Each row is where one point has got to under a steady rotation. How many steps took it there?
The counts run from 0 to 494.
[133 138 132  69 155 112  85 125 118 116 164 148 135 122 129 135 129  63
  86 136 123 100 112 134 163 111 153 145 156 139 174 125  86 132  88 119
 106 156]
410
[173 144 115 141 143  91 174 155 108 114 107 100 120  90 102  95 159 107
 152 124 129 124 159  85 109 191 138  99 114 118 109 101 138 157 172  89
 159 127]
135
[164 145 167 128 110 103 173 124 123  97 156 160  84  98 118 150 129 136
 107  99  68 111  97 171 140  86  93 159 125 151 109 152 132 117 131 147
 154 131]
354
[167 148 163 133  98 120 155 113 118 111 175 136  95 105 144 142 146 101
 160  79  89 110 106 137 148 105  99 161  89 158 136 170 131 142 135 147
 178 130]
338
[155 144 155 136 117  96 129 114 133 148 179 121 122 131 150 131 134 150
 126  90  85  95  88 135 153  80  99 147  74 154 139 153 146 123 162 134
 172 137]
327
[184 155 148 166  97 118 135  97 125 108 166 135 151  88 132 118 138 120
 149 109  84 115 151 102 129 135 113 146  71 127 140 136 150 141 128 150
 184 153]
333
[116  92 138 152  76 155 141 114 157 158 111 149  91 128 129 133 109 173
 145 112 127 109 162 157 112 130 115 134 110 155 133 158  71  98 153 164
 153  97]
278
[157 120 155 102 132 125 101 136 125 112 164 105 103  54 144 156 142  74
  64 120 156 137 114 146 147 143 168 154 113 100 139 115 115 154 103 108
 129 135]
424
[116 127 126 167 144 104 171 131 148 105  76 116 133 106 141  88 144 116
 111 106 118 151 151 131  83 156  95 116 142 166 103  68 180 143 139 125
 160 107]
161
[155 139 158 180  76  99 115 123 140  79 128 153 116  91 107 144 113 143
 128 119  97 141 132 155 108 105  89 168 107 137  99  99 173 118 116 152
 147 158]
359
[104 115 108 112  79 138 112 137 125 177 118 160 145 139 196 114 161 109
 148 135 122  88 177 115 126 158 132 127 139 120 109 133  95 138 147 166
 175 112]
235
[117 133 178 143  77 114  89 105 139  77 140 187  94  92 106 162 138 105
 160 119 101 117 121 134 123 121  93 154 128 144 116 123 115 154 149 136
 145 169]
364
[139 126  97  89 118 156 152  91 145 180 133 115 176 154 183  97 159 148
 121 146 108 121 154 144  98 120 152 126 142 110  80 137 106 144 135 128
 164 168]
232
[115 108 117  98 133  94  87 155 127 110 144 121 129 104 153 147  90 124
  46 124 131 133 133 165 174 111 152 143 132 103 157  89 119  97  98 132
 109 119]
427
[ 87  95 105 124  91 154 113 144 156 149 116 173 146 143 143 126 192  67
 140 156 164 113 130 126 142 122 115 107 140 116 109 104  99 139 165 114
 133 130]
208
[170 148 169 111 151 123  76  77 139 120 160 153 135 113  81 141 131 123
 104 154 106 116 128 131 104 108 118 130 136 142 108 114 137 146 104  96
 119 219]
387
[196 112 136 149 120 138 137  94 171 164 151  97 109 152 114 114 112 188
 141 115 128 127 130 143 114  92 120 118  63 156 118 158 143 105 145 129
 141 136]
301
[163 131 105 132 123 111 140  95 129 108 162 105 112 133 118  92 136 137
 160  94 122 141 113 152 202  80 141 149 107 143 174 165 122 100 137 147
 150 145]
324
[126 144 186 114 183 177 128 103 137 146 114 108 107  98 114 172 122 116
 177 128 169 132 134 119 147 178 158 111 117 108 125 165 129 171 112 102
 103 131]
478
[172 151 135 133 115 111 180 102 121  96 175 115 105 111 122 119 130 131
 153  94  93 142  97 167 157  86 122 168 116 152 144 165 144 126 126 155
 153 144]
339
[131 124 107 132 106 106 123  98 161 110 131 129 112 160 137 116 117 139
 192  98 106 116 162 147 177 118 121 148  77 166 182 129 116  98 151 169
 171 126]
320
[105 125 114 141 170 133 200 125 126 122 112  99 128 112 127  79 160 112
  95 105 144 164  80 144 127 105 107 103 187 162 123 125 136 142 150 102
 127 132]
168
[117 137 152 132  93  97  86 132 103  95 148 203 108 116 100 139 137 113
 131 120  89 114  89 130 160  92  76 140 168 140 137 132  98 107 117 133
 110 175]
368
[123  89 126 173  90 140  76 111 145 172 126 160 157 151 121 122 109 173
 141 119 130 107 153  89 110 110 101 117  93 137 154 135  89  97 149 141
 117 152]
288
[ 68  99 106 141 141 150 136 141 149 160 102 156 168 179 140 115 141 101
 105 118 137 133  93 126 118  82  78 113 160 159 113  98 126 128 129 120
 115 128]
186
[114 170 183 149 152 131 179 138 126 122 100 103  74  90 114 151 105 164
 147 131 175 116 116 145 144 175 142 112 120 108 116 142 136 139 116 121
 138  77]
81
[ 84 171 119 173 164 123 140 131 120 120  88  95 154 134  91 125  74 174
 165 140 167 143 142 102 142 130 150 106 120  89 142 101 145 124 104 107
 103 133]
89
[130 153 143 154 141 110 177 159 129 122 102 106  83 105  72 145 134 123
 162 143 172 135 154 106 125 139 149 111  92 117 127 113 127 164 165  77
 139 108]
108
[146 148 157 138 191 160 127 108 140 137 110  96 143 107 130 156  81 169
 134 146 150 144 150 137 136 168 153 103 115  92 106 132 170 126  72 119
  89 131]
473
[150 138 114 147 168 104 193 144 108 119 107  91 138 111 138  69 155 128
  86 109 122 148 108 118 110 134 106 110 165 158 107 104 169 126 116 110
 137 127]
157
[107 143 186 112 167 151 103 147 130 177 123 139 124 123 152 195  88 163
 110 122 119  97 119 120 139 164 114  96 116 114 114 126 152 131 107 124
 103 112]
471
[136 117 176  93 138 139 102 134 110 137 163 116 113  83 159 174 122  95
  80  98 148 147  90 141 125 152 143 148 109 101 100 131 129 156 103 111
  93 137]
440
[ 79 166 164 174 139 110 138 173 113 145 102 114  95 135 120 151  88 168
 136 117 181 130 117 123 157 125 117 111 122 107 127 111 154 108 111 123
 114  81]
85
[102 127 106  84 150 141  74 122 116 144 153 117 152 176 144 142  58 108
  90 126 136 133  89 130 129 130 176 149 107 113 133  98 111 132 102 101
  87 143]
30
[123 122 139 146 153 169 182 106 142 124 107 152 150 117 131 116 168  66
 127 120 125 117 130 123  86 158  95 104 158 167 112 118 119 179 136 110
 151 128]
178
[ 80 112 116 115  80 142 136 125 126 175 117 148 121 115 182 117 143 152
 123 108 120 111 147 145 133 128 136 133 149 127 127 157  46 142 157 163
 176 110]
251
[123  99 114 165  75 173 146  92 131 153 110 108 125  76 126 103 145 156
 145 120 170 153 145 144  92 131 149 143 128 111 117 185  94 146 114 142
 156 130]
264
[116 126 106 108 135 148 100 115 145  97 114 122 124 145 122 134  53 111
  88 164 138 105 147 157 140 161 182 144 126 115 168  77 102 121 102 141
 127 100]
20
[103 110  93 120 105 146 150 130  96 183 126 140 154 143 169  97 117 172
 106 106 125 112 128 146 137  91 131 149 169 135 130 182  70 104 101 167
 142 111]
255
[130 143 173 132 117  81  72 128 159 108 129 158  81 118  96 152 120 153
  80 146 109 120 125 171 146  84 107 138 146 155 117  83 138  99 129 137
 129 161]
385
[122 144 130 131 120  60 109 212 112 158 119 123 124 152 121 119 136 107
 129 103 142 137 128  66 134 125 107 114 115 139 113  91 153 136 161  76
 103 114]
128
[129 135  77 126 143  78 116 168  98 123 109 128 164 162 109  95 128 121
 163 111 118 134 153  54 116 147 117 107 120 132 127  78 132 132 144  96
 112 158]
132
[ 85 133 116 103 116 130  91 139  79 107 131 128 116 137 162 141  92 111
 142 104 161 127  95 112 180 197 155 119 124  74 152 124  93 130 125 121
 103 122]
52
[138 141 154 110 159 166  89  83 147 114 140 131 113 132 105 145  97  74
 109 153 140 112 115 144 105 159 177 154 124 151 136 132 108 188 105  99
 123 133]
7
[125 136 133 108 149  89  65 118 161 115 125 127 112 154 112 130 108 113
  86 144 125 132 142 175 155  76 141 158 136 153 148  85 142  89  94 132
 119 156]
400
